One turning vector, and how many steps it has turned
The counts run from 0 to 405.
[117 164 109 131 126 165 146 116 161 119 112 143 134 170 128 100 142 183
 132 159 117 118  84  72 131 146 120 129 149 186  97 141 145 111 117 143
 172] | 200
[134 155 143 121 109 147 135 147 164 138  78 146  95 205 129 103 152 127
 116 145 108 123 101 105 110 116 106 128 147 163 142 146 182 129 128 162
 160] | 27
[147 160 123 138 138 166 116 140 139 139 121 144 133 192 148  95 131 126
 134 134 113 131 127  90 117 111  69 130 176 146 157 140 166 131 138 173
 182] | 299
[105 167 125 154 187 138 154 151 169 117 152 148 138 159 117 118 127 169
 174 163 145 138 108  89 108 111  74 167 135 145 127 122 147 114 119 139
 149] | 214
[106 174 154 163 165 134 153 143 175 128 144 126 122 136 127 110 120 152
 140 150 133 103  99  95  67  98 102 159 152 151 116 129 128 117 119 156
 180] | 186
[121 176 129 140 154 172 144 127 144 178 112 140 152 176 107  78 119 147
 129 170 125 156 117 123 146 134  75 153 141 149 147 131 150 129 127 171
 160] | 207
[128 162 158 129 149 151 147 190 168 157 104 128 129 167 118 100 113 130
 114 159 142 114 111 133  90 123  87 173 144 143 159 120 127 123 137 158
 179] | 155
[104 174 135 107 141 160 143 151 192 135  91 148 110 194 129 100 156 130
 120 159 107 130 117 126 118 138 114 138 123 158 172 143 156 144 153 146
 148] | 258
[140 165 141 134 160 161 162 186 180 143  96 134 144 169 117 104 122 133
 126 152 151 122 104 118  96 133  87 180 117 125 139 118 132 112 120 124
 177] | 153
[144 177 123 101 156 145 162 150 131 113 128 124 148 191 129 146 133 160
 129 137 165  99 112  99 123 121  85 132 177 181 139 141 149 112 146 126
 171] | 332
[163 171 117 106 142 160 164 151 173 133  75 124 150 197 139 110 133 125
 104 133 140 110 102 103 115 142 103 135 121 157 154 137 150 113 131 120
 183] | 62
[152 169 171 150 137 150 125 137 127 120 128 131 122 191 142 106 134 175
 124 153 147 137 124 108 125 132 117 146 175 160 101 128 161 131  89 176
 174] | 106
[143 156  92 113 167 137 152 128 157 108 109 137 160 191 140 122 143 157
 135 145 128 133  97  77 128 143  95 113 127 178 156 133 164 113 133 147
 154] | 33
[120 202 168 135 155 144 146 123 149 138 125 138 112 205 124 115 154 144
 143 158 145 146 151 142 141 115 106 141 145 151 143 142 183 143 119 154
 131] | 310
[110 152 135 136 143 125 142 134 163 132  98 132  96 187 155 109 142 143
 129 176  99 133  84 113  98 107 121 148 112 175 125 144 163 143 133 164
 181] | 288
[ 99 180 133 148 184 138 164 153 171 126 154 139 136 159 109 125 130 166
 168 159 155 132 115 108 110 109  76 170 137 148 140 126 140 114 130 138
 142] | 215
[123 177 170 149 159 128 141 113 160 119 118 146  98 196 137 105 150 142
 145 157 122 157 123 116 111 113 120 140 129 147 116 136 195 147  99 166
 148] | 313
[117 188 100 117 189 159 163 116 161 120 132 127 175 165 132 118 131 141
 133 137 129 120 123  92 119 139  91 119 147 170 161 144 140 127 150 137
 171] | 267
[148 171 119 126 172 138 156 148 157 113 132 102 166 178 152 121 124 165
 139 127 158  97 111  90 102 133  99 127 152 169 141 134 126  98 115 147
 178] | 98
[154 163 163 136 139 143 124 133 122 106 114 155 113 198 132 116 148 161
 118 165 129 153 124 108 136 135 109 137 163 169 117 123 192 149 117 168
 160] | 339
[142 164 131 122 151 162 141 183 188 132 112 132 148 184 125 102 136 143
 139 118 150 107 126  97 103 131  78 142 151 128 170 125 136  90 118 143
 150] | 127
[139 165 146 150 123 124 129 148 175  98 127 128 112 165 130 126 148 172
 124 147 130  95 110  74  99 103 104 125 172 176 142 142 142 107 120 177
 156] | 393
[138 136 145 153 147 126 135 155 172 139  90 138 115 179 133  93 128 149
 130 169 118 152  86 105  92 121  98 158 110 147 141 116 161 120  99 187
 157] | 119
[161 192 133 144 167 143 154 144 135 104 134 129 156 170 120 143 139 174
 123 161 172 123 136 100 145 122  81 143 155 175 148 128 140 120 136 139
 159] | 73
[124 186 156 125 119 175 129 138 167 137 103 147 132 177 108  93 154 166
 107 166 129 128 137 117 144 155 119 128 169 169 156 141 138 132 128 174
 146] | 168
[144 157 142 142 155 131 125 142 177 132 105 112 135 182 163  87 128 128
 122 129 114 120 104  95  73 125 112 127 134 146 150 132 149 118 106 185
 182] | 93
[134 158 135 139 132 147 138 167 175  91 131 149 124 149 120 119 139 173
 127 148 133  95  96  64  98 131 101 146 173 172 122 122 129 108 131 146
 172] | 161
[105 168 150 153 142 132 153 146 165 101 125 165  94 152 105 136 146 159
 138 176 118 123  95  94 101  99  99 154 151 174 106 132 168 134 144 135
 156] | 251
[136 199 114 127 178 185 153 123 163 128 129 137 166 174 132 101 130 130
 140 123 139 126 140  97 126 138  82 129 156 139 152 143 153 126 138 122
 171] | 269
[134 141 130 159 151 109 148 143 175 134 103 130 129 154 114 110 121 151
 129 162 120 125  76  85  81 102  87 145 116 169 149 117 149 105 115 184
 158] | 121
[154 175 142 151 148 129 158 110 148  98 110 156 124 171 108 132 149 166
 124 171 131 146  99  86 137 121 100 132 135 179 110 128 191 131 113 149
 146] | 342
[123 165  87 114 157 141 165 142 167 131  98 120 143 185 140 121 138 144
 136 154 123 108  90  98 118 113  86 138 117 181 160 152 140 114 154 132
 169] | 293
[131 171 131 137 174 136 187 157 173 143 104 124 150 152 102 117 114 146
 122 165 154 118  88 117  96 129  90 169 107 157 136 121 129 110 125 124
 169] | 151
[137 175 134 139 161 151 177 166 181 146  97 130 146 154 102 108 120 134
 124 154 155 115  98 116  98 127  83 169 115 139 138 122 137 108 122 116
 170] | 152
[111 182 122 117 132 162 160 156 205 118  91 157 108 183 117 116 165 138
 131 155 116 118 113 110 122 128 108 145 123 153 150 147 160 122 144 109
 147] | 256
